In the rows, zero is written as 128.
Each path is a new rotation, seen through one point. The rows after it are directions, each followed by how far the rotation turns it, in deg/step (0 if it stays put).
Each turn is a multiple of 5 degrees from 10 to 175, or 0.
Each row of a path follows its step; steps can be skipped.
Rotation 1:
step 0: [127 134 131 136 132 131 132 118 140 124 124 130 125 124 120 131 122 124
 122 126 128 124 134 140 120 136 126 127 131 126 122 120 125 123 119 126
 141 129 133 130 129 121 127 131 122 124 133 127 134 125 126 132 126 135
 126 129]
step 1: [130 137 120 126 125 130 129 135 129 133 131 132 121 134 122 137 126 136
 134 140 137 124 128 122 121 131 134 134 126 134 122 126 131 133 123 134
 126 126 131 126 132 129 125 137 127 127 134 125 119 127 128 123 136 132
 126 117]
step 2: [128 136 121 130 127 130 130 131 121 125 136 117 138 124 122 130 128 124
 131 137 123 122 124 123 128 120 125 129 128 123 129 128 131 119 130 124
 131 123 133 129 124 126 128 118 130 125 127 134 122 129 127 131 114 125
 130 113]
step 4: [136 132 120 122 133 132 127 134 133 124 130 133 125 128 134 136 121 126
 121 132 130 129 133 129 117 122 132 125 125 129 123 121 129 131 124 131
 122 112 118 124 137 130 128 132 137 132 131 130 120 131 126 128 132 128
 126 133]
step 5: [130 131 125 130 122 126 127 132 130 122 137 126 127 123 116 135 129 127
 128 127 122 128 125 133 126 125 120 117 130 122 131 125 132 122 135 134
 119 126 124 139 123 132 131 128 121 128 127 122 127 131 135 130 122 129
 112 119]
step 8: [130 128 120 126 116 124 124 130 132 120 132 123 136 127 125 131 129 124
 118 117 127 131 129 125 123 131 128 124 133 121 132 123 123 139 139 124
 131 136 119 123 124 138 130 130 126 129 124 121 128 127 129 120 126 123
 124 123]
step 9: [121 134 129 120 130 135 128 129 127 135 121 139 128 127 128 120 131 123
 119 127 127 131 126 131 127 127 125 124 128 137 143 134 122 127 127 135
 139 119 124 133 130 135 129 120 126 123 123 122 125 124 129 127 133 124
 125 126]
step 11: [132 126 122 127 121 127 124 127 130 133 137 134 137 133 132 131 127 125
 127 131 122 124 113 130 119 134 130 122 135 128 128 126 122 134 123 122
 130 144 126 126 119 121 125 129 131 131 129 125 134 131 132 127 130 122
 128 127]
step 12: [128 124 130 125 130 132 123 135 122 138 130 126 127 130 129 121 120 131
 123 130 139 115 134 137 133 126 130 127 138 128 136 131 128 121 127 123
 136 126 128 125 128 124 128 126 126 122 115 116 125 124 125 126 134 124
 129 124]
[128 129 126 129 127 128 129 129 129 128 129 128 126 126 127 128 130 127
 128 125 129 126 129 126 129 129 129 131 126 129 127 129 128 127 128 126
 131 131 129 128 130 129 129 128 127 126 129 127 124 129 125 126 126 127
 129 127] => 60
[125 127 127 127 129 128 129 125 130 129 126 126 130 130 125 127 129 131
 129 127 128 129 129 128 127 131 127 128 125 127 130 129 126 130 128 129
 130 128 124 128 128 127 128 128 129 129 129 127 127 126 130 128 127 128
 130 127] => 35
Rotation 2:
step 0: [124 135 127 124 131 130 132 138 122 127 119 112 124 122 128 127 128 140
 118 134 131 121 126 127 124 124 118 127 125 131 131 129 123 127 128 128
 127 122 120 129 139 126 118 121 119 127 129 118 126 124 128 129 130 130
 127 128]
step 3: [130 138 120 127 130 125 129 122 128 130 119 124 127 127 125 140 115 125
 125 124 121 134 126 132 137 132 119 126 135 142 130 129 138 124 133 126
 134 130 126 125 130 119 122 130 128 131 132 122 127 128 124 120 120 134
 129 123]
step 4: [121 141 127 136 130 126 120 140 127 123 131 138 121 124 126 137 124 129
 120 128 127 124 120 130 122 119 129 130 125 128 134 128 124 125 135 127
 134 119 134 127 138 123 133 122 124 126 121 138 125 125 132 127 125 128
 125 127]
step 6: [123 124 126 137 132 128 123 128 130 123 119 121 139 115 136 130 121 129
 123 133 136 126 123 130 124 136 130 125 127 132 126 126 143 129 132 136
 124 126 124 135 123 123 127 120 117 123 128 126 129 128 134 132 121 125
 123 128]
step 7: [128 136 125 119 133 133 113 132 125 126 126 126 122 136 132 121 128 126
 121 123 123 132 123 137 136 129 130 127 131 122 133 136 133 117 129 131
 129 121 121 131 128 128 127 127 128 119 120 116 125 130 132 119 126 128
 127 127]
step 8: [125 131 122 133 122 136 130 128 129 135 127 131 118 116 125 119 132 128
 124 120 129 125 131 135 128 126 124 131 125 133 122 128 126 125 132 136
 129 121 136 125 131 141 128 125 123 125 128 125 134 124 133 133 117 140
 119 122]
step 9: [121 132 129 122 125 130 127 120 136 131 124 118 120 125 126 133 127 127
 130 125 132 122 126 126 130 120 133 121 118 137 134 125 130 135 126 136
 135 134 118 115 123 118 129 134 120 117 125 124 127 128 127 127 126 127
 129 127]
step 11: [130 128 128 131 125 118 126 127 138 120 127 136 130 128 128 126 124 134
 122 122 124 128 121 137 142 121 125 128 136 138 135 125 119 130 134 133
 134 123 124 130 123 137 132 120 132 117 128 125 129 129 129 131 130 132
 135 132]
step 12: [135 133 129 132 127 140 120 125 134 122 119 119 134 126 124 141 127 124
 127 122 133 118 129 127 124 134 135 139 128 129 126 122 128 124 129 136
 138 123 131 125 134 133 126 119 124 129 130 125 128 127 120 129 124 132
 135 120]
[129 129 130 126 127 125 131 127 129 129 127 127 126 127 128 128 129 127
 127 129 128 127 129 128 130 128 129 128 131 130 129 125 127 126 130 128
 127 128 127 124 129 127 128 129 131 128 127 129 127 126 126 131 129 129
 128 127] => 45
[127 129 131 129 128 127 128 130 127 129 128 128 128 127 125 126 127 129
 127 129 124 128 127 127 126 127 130 127 126 126 129 128 127 130 131 131
 128 128 128 129 126 126 128 127 130 124 128 127 127 129 126 128 127 127
 130 128] => 155
Rotation 3:
step 0: [126 134 136 135 127 134 134 124 140 130 126 117 121 129 121 127 130 126
 123 125 136 129 129 123 132 121 131 123 129 125 133 127 131 126 127 124
 124 128 130 131 124 125 108 129 133 124 130 131 118 137 124 124 128 125
 121 126]
step 2: [125 130 135 128 124 127 124 125 133 135 124 120 125 125 123 135 127 125
 127 131 133 124 123 127 132 135 127 133 127 125 129 124 131 130 134 123
 126 126 122 138 123 136 122 121 129 132 138 131 117 132 126 128 134 114
 116 138]
step 3: [126 133 135 120 129 127 123 130 128 129 124 131 116 121 123 134 124 124
 124 124 126 135 118 133 129 127 133 128 126 133 127 135 119 131 133 124
 114 121 132 126 123 127 128 136 119 125 134 123 133 122 127 134 136 127
 127 120]
step 5: [127 133 135 125 130 127 140 132 129 128 124 129 118 131 125 125 127 129
 116 118 137 130 125 130 132 127 139 120 128 128 131 128 118 130 132 123
 117 131 126 125 128 122 124 120 123 119 134 123 138 131 128 124 124 129
 123 128]
step 6: [124 130 143 129 132 130 126 128 132 139 128 128 124 133 127 128 128 135
 127 131 128 136 123 128 132 129 133 128 129 125 136 127 129 135 126 135
 132 133 137 130 116 120 123 131 137 137 133 134 121 137 133 123 134 130
 125 135]
step 8: [119 135 134 123 121 136 127 134 133 138 126 129 118 119 127 135 135 124
 129 133 127 131 122 127 128 135 134 123 128 125 131 126 136 131 130 135
 127 123 137 128 121 127 123 131 131 133 130 128 129 123 131 139 137 120
 124 134]
step 9: [119 133 133 125 125 133 124 126 128 117 126 124 127 127 116 140 127 130
 119 122 127 133 120 124 135 123 125 132 120 120 137 130 123 127 131 114
 119 128 121 125 129 131 127 131 124 130 127 126 129 135 128 128 131 124
 122 126]
step 11: [126 126 140 135 138 130 126 128 138 120 120 133 134 129 124 131 126 134
 124 119 127 132 114 128 130 127 136 127 123 126 132 124 124 134 134 119
 124 124 121 129 123 120 131 124 133 126 137 129 126 132 129 124 130 126
 121 135]
step 12: [131 128 137 133 129 134 132 132 127 141 126 128 115 136 128 127 124 131
 125 125 127 128 116 129 133 123 137 126 130 129 131 134 129 130 123 137
 122 131 131 128 125 125 118 133 119 123 122 122 119 133 123 134 130 127
 134 133]
[128 126 126 127 128 127 127 130 127 128 126 128 130 129 128 129 126 128
 128 127 125 128 126 128 131 128 128 127 130 128 131 130 127 129 126 127
 127 130 127 128 129 131 127 125 129 130 125 129 126 128 130 126 128 126
 129 129] => 145
[128 127 128 129 127 126 128 125 126 128 128 125 127 129 127 130 129 128
 126 127 130 127 129 128 127 125 126 129 127 129 130 128 130 129 128 127
 126 127 126 128 129 127 128 129 129 125 129 128 127 128 127 127 126 126
 130 132] => 155
